The rows of R fall into 3 groups, and each row is roughly a mix of its group's hidden directions; some rows fit no group.
R:
-.20 -.53 .01 .12 .22 -.03 .21 -.05 -.09 .31 .12
-.34 -.28 .09 .06 -.25 -.17 -.05 -.24 -.41 .14 -.07
-.25 .12 -.05 -.04 -.14 .05 .23 -.04 -.25 -.37 .43
-.27 .37 .28 .34 -.10 .05 -.34 .03 -.13 .01 -.01
-.35 -.23 .13 .03 -.11 .30 .05 .14 -.16 -.32 .33
.11 .10 .45 .37 .08 -.12 -.13 -.16 .21 .08 .28
.13 .15 .00 -.13 -.12 .40 -.22 .23 -.23 .29 .29
-.21 .15 .39 .25 .26 .09 .12 .20 .05 .04 .36
-.19 .36 -.15 -.11 .11 .41 -.10 .02 .34 .11 .17
-.14 .26 -.19 -.29 -.17 -.07 -.14 -.07 .37 -.29 .26
.02 .12 -.17 -.29 .02 .23 -.29 .13 .35 .08 -.39
.14 .19 -.38 .04 .40 -.04 -.27 -.21 .14 -.17 -.14
-.20 -.54 -.18 -.07 -.17 -.18 .13 -.07 -.12 .29 -.04
.22 .33 -.18 -.13 -.20 .39 -.07 -.18 -.01 .22 -.25
.04 .23 -.19 .33 .02 .24 .44 -.06 -.25 -.04 .16
.15 .12 .36 -.02 -.19 -.18 .32 .02 -.10 .06 .45
-.18 .28 .04 -.14 -.10 .33 -.25 .00 .33 -.29 .21
.22 .10 -.14 .34 -.26 -.13 .18 .13 -.41 -.22 -.09
.07 -.44 -.28 -.23 .01 -.32 -.22 -.15 -.13 .17 -.02
.17 .08 .58 -.13 .14 .01 -.02 .00 -.06 .12 -.35
-.40 .14 -.04 -.14 -.01 .14 -.07 -.29 -.37 .31 -.09
-.28 .04 .20 .08 -.20 -.09 -.11 -.48 -.18 -.31 -.06
.15 -.20 -.30 -.11 -.10 .27 -.22 .04 -.09 .22 -.45
.28 .17 -.14 .26 .04 .01 .04 .47 .31 -.14 .13
-.11 -.46 .01 .17 .01 .14 .33 -.33 .09 .23 -.01
-.06 -.30 -.15 -.26 -.07 .07 -.02 -.03 -.54 .26 .03
.09 -.29 .07 -.17 -.10 -.19 .26 -.34 -.07 .03 .44
.05 -.17 -.58 -.11 -.03 -.10 .29 -.04 -.18 -.04 .19
.08 -.12 -.24 .16 -.37 -.25 .24 .06 -.22 -.37 -.04
.18 -.32 -.26 .28 -.06 .31 -.15 .06 -.21 .31 .07
.01 -.18 .00 .22 -.05 -.20 .15 -.17 .28 -.54 .03
-.15 -.25 -.42 -.26 -.15 -.08 .06 -.11 -.36 -.18 -.15
.29 .05 .18 -.33 -.15 .34 -.10 .28 .06 -.30 -.03
.03 .22 .25 -.13 -.33 .00 -.19 -.18 .24 -.43 .06
.06 -.20 -.34 .24 -.10 -.08 .32 .23 -.33 -.04 -.22
.21 -.20 .16 .19 -.41 .07 -.24 -.09 -.24 .30 -.16
-.16 .30 -.11 .28 -.12 .24 -.20 .17 .04 .29 -.34
-.14 .02 -.49 -.15 .00 .08 .22 .20 -.03 .40 .12
-.09 -.33 -.45 -.14 -.01 .33 -.21 -.12 .16 .12 -.05
-.22 .11 -.17 .13 -.23 -.20 .27 -.09 -.36 -.29 .25
-.13 -.19 .10 .14 -.20 -.22 -.15 -.29 .10 -.09 .51
.20 .07 -.04 -.39 .20 .19 -.06 -.50 -.01 -.07 .14
.03 -.44 -.35 .08 .10 -.13 .08 .03 -.03 .10 -.43
-.20 -.24 .25 .20 -.14 .32 .38 .15 -.06 .23 -.08
.23 -.19 .21 -.30 -.28 .15 -.22 .19 -.06 .34 -.14
-.01 -.09 -.24 .35 -.01 -.05 .15 -.02 .07 -.30 .50
-.29 -.16 -.02 -.36 -.33 -.10 .16 -.17 -.08 -.34 -.13
-.13 -.05 .01 .20 .40 -.09 .19 -.12 .34 -.33 .20
-.26 -.11 -.39 -.07 -.07 -.14 -.45 .09 -.01 -.11 -.26
.01 -.23 .29 .23 .07 -.13 .24 -.21 -.14 .47 -.02
.22 .19 -.28 -.18 .14 -.05 -.11 -.19 -.04 -.52 .09
.30 -.26 -.15 .06 -.08 -.25 .29 .41 -.14 -.03 -.17
.12 -.06 .06 -.14 .15 .23 .21 .49 .36 -.11 -.05
-.18 .17 -.06 -.38 -.20 -.05 .28 .14 -.31 -.33 -.01
.19 -.16 -.32 -.07 -.28 .24 -.13 -.17 -.30 -.09 -.32
.06 -.10 -.18 -.29 .11 -.42 -.32 -.32 -.10 -.05 .13
.28 -.11 .06 -.09 -.16 -.32 .24 -.08 -.22 -.34 .31
.19 -.12 .08 .09 -.05 .44 .34 .37 -.13 .12 .08
.26 -.08 -.43 .10 .07 .28 .25 .19 -.01 -.02 -.31
.13 -.06 -.54 .05 .38 .01 -.23 -.08 -.08 -.07 -.15
-.20 -.42 -.18 .28 .11 -.39 .20 .06 -.06 .03 -.07
-.02 -.37 -.06 .22 -.14 .33 .38 .01 .21 -.20 -.06
.31 .16 -.16 -.13 -.04 -.20 .10 .25 .14 -.11 .50
.23 .15 -.28 -.17 .01 -.18 .03 .22 .28 -.28 -.37
.06 .26 .11 -.22 -.27 -.31 .02 .13 .28 -.33 .22
-.36 -.05 -.27 -.08 .05 -.30 .23 -.27 .10 -.29 -.15
.37 .10 .17 -.37 -.25 -.09 .29 .11 .15 .02 .22
-.16 .11 -.31 .37 -.07 .04 -.02 -.24 -.18 .27 -.33
-.12 -.45 -.34 -.23 -.13 -.26 -.14 -.18 .02 -.13 .09
-.40 .27 .08 -.10 .25 .11 -.11 -.10 -.06 -.41 -.19
-.26 .14 .41 .24 -.13 -.10 .34 .11 .12 .22 .14
-.42 .15 -.07 .10 -.15 .09 -.33 -.34 -.07 -.16 .23
.23 -.12 -.29 .04 -.10 -.23 .32 -.03 -.36 -.28 .16
.01 .41 -.29 .24 -.20 -.26 .07 -.07 -.13 -.32 .01
-.13 -.13 .15 .32 -.01 .45 .39 -.13 .09 .12 -.10
-.06 -.19 -.05 .24 -.29 -.35 .20 .42 .03 .02 -.16
-.12 .29 .10 -.24 -.05 .47 -.03 -.09 .14 -.37 .02
.17 .48 -.24 -.09 -.02 .21 -.33 -.14 .05 .15 -.17
.11 -.43 -.11 -.03 .14 .13 .47 .27 .09 .05 -.05
-.15 .20 .14 -.01 -.01 .04 .33 -.39 .16 .43 -.01
.15 -.10 -.06 .03 .42 -.02 .30 .14 .08 -.41 .23
.03 -.04 -.25 .25 .22 -.03 -.27 -.11 .32 .43 .06
-.09 -.04 .21 -.24 -.43 -.09 -.41 .03 .00 -.24 -.14
.26 .04 .01 .00 .29 .10 .27 .25 .15 .42 -.23
.12 .08 .11 .19 -.14 -.42 .09 -.05 -.31 -.15 .40
.31 -.21 -.06 .00 .06 .26 .24 .50 -.09 -.06 .14
-.36 -.08 -.40 -.09 -.01 .10 -.14 -.43 .00 .01 .17
.19 .12 .38 .09 -.22 -.12 .02 .05 .04 -.34 .41
.21 .01 -.02 .11 -.11 -.37 .17 -.07 -.23 -.46 .23
-.25 .07 .07 -.30 -.08 -.19 .09 -.25 .08 -.33 -.40
.08 .52 -.01 .21 -.11 -.07 .05 .13 -.27 -.10 .33
-.05 -.07 -.60 .29 .15 -.05 -.03 -.22 -.09 -.11 -.04
.09 -.12 -.06 .39 -.24 -.07 .26 .02 .00 -.25 .43
.03 -.28 .29 -.25 -.03 .27 .39 -.11 .06 -.28 .07
.27 -.15 .02 -.07 -.16 .20 .24 .47 .02 -.34 -.02
-.34 -.28 .16 -.25 .18 .24 .23 -.10 -.01 -.21 .28
-.18 .15 .32 -.30 .05 .24 -.05 .03 -.31 .35 .14
-.06 .07 -.06 .19 .43 .30 -.11 -.07 .24 .02 .39
.07 .00 .47 .18 -.11 .08 -.20 -.05 -.06 .32 .37
-.13 .21 -.30 .03 .12 .36 .00 .31 .31 .22 -.11
.25 -.19 -.26 -.38 .09 .30 .00 .13 .23 -.06 -.27
-.17 .48 -.04 .23 -.06 -.22 .07 .03 .34 -.05 -.24
-.11 -.33 .12 .02 .04 -.23 .19 -.14 -.15 .15 -.51
-.42 -.16 .13 .30 .01 -.09 -.22 -.28 -.29 .13 .03
-.38 .45 -.07 -.18 .02 -.14 -.14 -.27 .17 .01 .18
.05 .35 .04 -.30 -.07 .12 .00 .12 .14 -.52 .09
.01 .00 -.30 .04 -.05 -.12 .14 -.41 -.08 .47 -.18
.08 -.14 .00 -.11 -.07 .47 .03 .44 .11 .22 -.20
.08 .12 .15 -.10 .31 .17 -.30 -.09 .49 .06 -.16
-.18 .27 .08 .31 .04 -.17 .25 .32 .36 .02 -.13
.08 .07 .33 .05 .04 .09 .44 -.08 -.13 -.02 .45
-.02 .29 -.07 -.15 .09 -.01 -.21 .26 .43 .34 -.16
.10 -.21 .22 -.25 -.32 -.37 -.02 .05 -.13 -.20 .30
.10 -.21 .08 .03 .10 .25 -.25 -.06 -.07 .45 -.38
.29 .34 -.24 -.10 -.02 .03 .07 .35 .34 -.02 -.20
.20 -.14 .16 .14 -.15 .18 .12 -.02 -.09 -.59 -.16
.16 -.10 -.07 .12 .02 -.15 .29 .13 -.05 -.61 .05
.13 -.36 .31 -.33 .00 .11 .31 -.05 .03 .08 -.27
-.48 -.12 .06 -.06 -.20 .15 -.17 -.41 -.02 .04 .18
.13 .13 -.43 -.08 .27 .31 .09 .37 -.09 -.05 .08
.20 .41 -.27 .03 .02 -.01 .08 .18 -.10 -.36 -.30
.03 -.05 -.14 -.13 -.30 -.20 .05 .04 -.03 -.29 .54
.21 -.19 -.06 -.19 .30 .21 .47 -.20 .03 .11 .17
-.04 .38 -.26 -.16 -.02 .16 -.19 .15 -.23 .40 .10
.20 .45 -.01 -.12 -.06 .28 -.25 .26 -.12 .18 .21
.04 -.29 -.36 .04 -.10 -.01 .26 .17 -.28 -.18 -.35

Here is one row of each group, with its name. Which group are the others in?
-.07 -.36 .00 -.04 .29 .07 .14 -.09 .41 -.35 -.06 : N
-.18 .17 -.43 .28 .00 .30 -.02 .22 -.02 -.18 -.25 : W
.18 -.30 .20 -.38 .00 .31 .18 .26 .13 .14 .12 : Q

-.18 -.27 .08 .20 -.12 -.43 -.06 -.15 -.33 .11 .22 : Q
.31 -.01 .07 -.40 -.09 .49 .13 .10 .10 .05 -.02 : Q
.08 .28 .17 -.31 .08 .03 -.12 -.34 .13 -.41 .15 : Q
.22 .08 -.07 -.14 -.04 -.18 -.23 -.01 .19 -.50 .31 : W
-.20 -.02 -.02 .23 .25 -.44 -.06 -.32 -.16 -.14 .23 : Q
.20 .08 -.06 -.21 -.33 -.28 -.16 -.20 -.11 -.44 -.04 : Q
.24 .45 .36 -.20 .15 .15 -.02 .15 .20 -.05 .13 : W
-.25 .29 .48 .18 .01 .09 -.07 .12 .05 -.24 .24 : Q
.08 -.24 .23 .03 .06 -.14 -.02 -.07 .56 -.25 .16 : N
.34 .17 .16 -.04 .24 -.18 .09 .25 -.23 .21 -.35 : W
.21 .34 .09 .15 .01 -.21 -.05 .16 .13 .04 .52 : W
